In the data rows, the value 128 means zero.
Here are some points:
[ 67 176 213 136 144  67 140 223  82 118 128 176  71 137  71 148 170 209
 128 126 138  59  50 203  84]
[123 230 137 123 116 168 111 110 128 159 130 124 146 117 169 125  81 107
 132 148 117 174 158 126 121]
[120  76 170 154 146  88 152 159 184  84 148 144  97 126  45 127 147 140
 131  78 123  52 128 167 196]
[100 109 151 148 168 105 100 171 122 138 158 139 110 137  70 123  71 152
 130  91 129  43 101 147 130]
[134  52 135 132 118 141  99 102 196 146 112 133 156 123 104 142  79 116
 136 162 120 140 140 117 130]
[111 130 122 108 157 114 182 139 124 166 146 140 100 141 172 147 127 132
 128 111 143  46 116 124  92]
[107 210  72 100 105 153  95 111  28 127 128 113 123 143 186 156 125 125
 132 115 144  45 148 108   0]
[117 148 151 132 143 120 162 158  31 126 146 131 100 139 133 125 176 149
 128 114 132 155 108 133 114]
[114 162 144 131 128 121 165 122 148 152 131 124 143 126 136 108  91 150
 139 146 117 157 134 123  62]
[185   0 153 115 145 119 162 114  90 128  80 129 127 132 102 163 111 128
 129 169 125 154 144 128 255]
[113 179 142 128 145 114 128 124  95 131 136 119 120 133 127 117 125 143
 136 134 130 194 115  96 100]
[233   0 150 150 138 107 160 123 247 115  52 153 102 128  64 200 145 127
 125 175 121 255 132 172 166]
[110 185 118 128 118 151 134  95 166 157 135  99 143 125 205  87 128 108
 129 145 130 128 131 135 110]
[112 201  86 111 137 147 120 113  82 141 140 103 133 136 194 113 110 115
 127 125 135 172 127 129   0]
[111 213  79 124  92 139  89  98  63  97 133 105 177 126 133 118 176 102
 121 126 114  82 127 131 148]
[114 127 100 147 151 151 161 118  99 115 128 119  90 144 185 117 132 145
 127 131 136 103 127 122 169]
[121  98 144 145  82 137 128 119 204 177 134 109 164 115 144  95 143 117
 128 141 121 152 117 109  91]
[166   6 149 120 148  92 170 134 182 114 117 143 108 136 121 124 204 132
 115 122 122 186 157 123 157]
[129 153  50 139 147 139  85 114  79 137 132 118  30 134  93 136 209 145
 130 105 157  28 143 100 168]
[ 99 117  82 116 115 127 145 109 138 121 141 133 133 122 131 108  79 126
 124 132 126 110 115 124 110]
[107 199 140 120 152 129 137 124  84 159 144 107 116 135 130  92  97 133
 126 128 121  67 116 103 105]
[114 215 147 150  94 137 116 106 209 134 120 111 161 124 183 128 137 112
 118 148 116 109 135 130 173]
[112 220  38  99 129 162 108 117 128  99 140 122  50 126 117 127 151 147
 127 127 131 104 134 103 117]
[117 251  62 106 111 149  79 113  49 127 129 112  81 131  75 105 157 128
 135 115 140 118 136 110  95]
[115 111 128 130  83 137 172 103 120 146 134 110 193 106  88  90 124 104
 112 152 132 255 123 146 165]
[ 79 202 174 137 132 123  94 179 151 145 156 186  77 143 128 117 136 178
 114  60 118  66  91 128 186]
[127 154  55 111 132 151  99 112  81 164 137 134  89 125  96 100  42 123
 125 130 128 106 129  91  77]
[113 222 203 134 168  38 128 255  65 166 136 165  85 112 165 117 237 194
 172   0 157  85  72 142 130]
[116 161 128 117 122 171 102  98  64 112 130 114 159 140 131 128 141 113
 116 172 123 137 131 144 118]
[124 127 152 128 148  96 148 165  35 104 148 142  96 118 112 130 152 128
 118  70 113 198 138 156 212]
[111 164  50 124 104 154 107  98  59  95 136 116 115 117 161  88  94 111
 121 120 121 152 148  84  77]
[120 207 136 159  81 150 130  95 128 110 114 120 177 119 120 109 107 107
 113 154 119 219 159 114 100]
[212 127 158 138 132  32 123 186  28 119 110 173  92 125 132 113 184 158
 135 101 116 114 142 150 255]
Here are 24 more points, each followed by its number:
[103 159 141 133 128 123  83 148 204 140 155 153 127 144 161 163 142 149
 122  95 124 177 120 118  71] 0
[120  89  37 107 150 154  79 117 100 130 130 118 127 116 128 137  68 124
 118 127 130 151 151  61 154] 1
[112 119 234 141 139   3 184 129 104  72 170 196 101 124 121 148 167 245
 157   2 119 150  99 255 130] 2
[105 175  97 120 136 168 128 105  89 147 141 123 124 139 143 100  99 120
 111 131 122 128 135 101 130] 3
[143 233 132 124  81 176 155  93 102 126 100 107 236  96 157 157 158  66
 116 178 114 130 172 141  78] 4
[121 127 135 117 146  92 176 168  97 142 142 123 108 139  94 121 143 147
 129 106 135 155  93 136 113] 5
[111 138 120 136 146 148  94 123 203  96 143 110 110 138 151 129  72 132
 132 131 137  68 140 132  95] 6
[126 129 140 141  92 141 118  88 119 158 105 107 206 123 180 127 147  84
 114 197 142 164 134 123 104] 7
[255   0 146 134 169  16 114 165 255  31  51 147  95 127 150 156 100 125
 118 138 114 255 158 117 244] 8
[128 160  79 115 117 167 116 107 107  87 137 111 121 117 151 108 118 115
 126 129 124 115 123 102 124] 9
[174 174 153 162 128 155 124 102 255 112  51 113 255  86 181 156  80  17
 128 214 101 211 141 139 245] 10
[255   0 154 133 153  83 165 131 248  67  35 156 125 119 120 184 133 123
 131 173 134 255 157 112 255] 11
[255   0 155 147 143 164 149  91 208  92   0  98 255 114 128 182 185  36
 123 255 115 178 140 118  84] 12
[118  52 145 126 117  96 157 137 172 198 142 120 130 128 114 119 162 141
 146 114 135 111  95 138  64] 13
[124 181 142 130 112 124 140 109 131 128 134 130 159 125 128 127 167 131
 107 120 132  92  94  96 137] 14
[125  76 149 144  85 143 153 100 166 107 111 117 222 105 125 119  35  68
 128 170 114 182 122 157 207] 15
[118  74  39 107 159 156 128 125 183 154 135 137  25 126 106  94 121 145
 135 118 152 150 173 128  81] 16
[123 101 137 121  90 146 163  93 173 127 122 126 170 113 144 141 127  96
 133 132 128  52 135 149 146] 17
[111 136 152 124 125 110  93 151 118 132 145 145  97 149 116 128 151 156
 134 108 117 106 105 177 166] 18
[114 138 121 127 102 162 137 102 134 118 128 115 169 117  98 141 125 102
 129 149 138 160 128 138 127] 19
[110 123  94 128 102 155  84 101  79 143 144 109 127 122 122 127 106 114
 115 139 128 226 133  87 143] 20
[121   9 131 125  95 154 183  90 110 113 134 113 118 146 105 139  81 119
 121 115 123 141 142  92  25] 21
[113 180 127 122 142 125 141 145  88 149 139 133 128 141 101 106 171 143
 146 108 131  10  85 143 137] 22
[106 139 129 125 156 123 114 125 109 151 142 151 106 128  78 148 157 134
 129 127 124  51 121 128  84] 23
Which of these numbered points is nearest to each point below by angle, seen from the average point of the first points? Its number follows each.
[112  93 120 139 101 135  74  91 114 152 138 109 170  97 168  78 109  95
 122 138 117 107 119 121 100] > 7
[115 137 128 134 140 108  68 150 106 130 137 136 123 108  39 109 113 143
 146 103 142 227 117 124 159] > 20
[108  99 125 116  87 134  95  96 163 150 138 109 166 113 148 139 127 110
 126 129 149 155 146 109 185] > 15
[103 162 209 128 140  84 128 194 120 129 160 163  91 105 112 145 109 162
 122  28 128 128 128 224 140] > 2
[114 131 118 123 150 151 123 113  98 128 137 132 114 137  76 160 101 140
 142 140 125  73 132 172 112] > 23
[117 205 128 121 109 113 157 115 103 185 141 120 112 138 190 154 164 138
 128 125 125 130 130 106  91] > 4
[125  28 146 126 132  81 169 124  91 111 111 126 149 125 128 168   3 134
 167 162 137 244 125 142   0] > 21
[128 197 102 111 127 143  97 112  73 163 136 135 122 127 136 162 142 119
 126 116 137  84 105 102  91] > 23
[103 143 136 124 132 125 132 114 217 126 142 110 121 125 144 118  59 113
 130 121 128 108 142 106  95] > 6
[144 151 163 151 144  94 106 182  77  55 145 163  81 106 125 157 163 154
 126  76 128 139 135 172 171] > 2
[ 80 181 209 137 157  69  99 193  71 150 174 189 107 136  47 140 190 162
 127  55 112  74  83 218 149] > 18
[197   0 150 142 136 115 149 123 235  98  81 129 134 128 132 161  99 116
 136 186 119 183 170 134 201] > 11
[126 171 139 137 151 118 132 140 166 154 140 122 140 128 167 120 123 133
 142 119 138 121 126 159  78] > 0
[104  71 126 123 133 117 150 154   6 113 135 122 103 128 129 146 102 150
 128 114 116 160 127 115  48] > 21
[128 134 114 116 137 143 124 132 208 125 147 133  87 127 100 151  56 132
 133 117 130  56 139 159  69] > 6
[110 225 112 117 105 149 128  98  26 109 135 123 138 134  87 131 127 116
 122 134 115 123 139 116  96] > 4
[116 122 131 130 157 141 177 155  90 128 128 117 109 140 104 141 176 150
 128 113 125 159 128 103 103] > 5
[117 127 127 117 106 158 136  80 128 140 107 116 164 128 143 127 130 128
 107 181 121 117 125 139  56] > 7
[250  34 150 130 155 134 113  91 128 106  26 131 222 117 151 196 115  71
 117 233 120 248 132 128 171] > 12
[113 105 137 129 128 156 145 108 155 133 140 125 149 136 139 134 120 103
 123 147 123 237 128 122  82] > 19
[213 150 142 171  27 147 145 105 255 119 128  91 255  96 183 137 105   5
 119 229 125 255 122 105 199] > 10
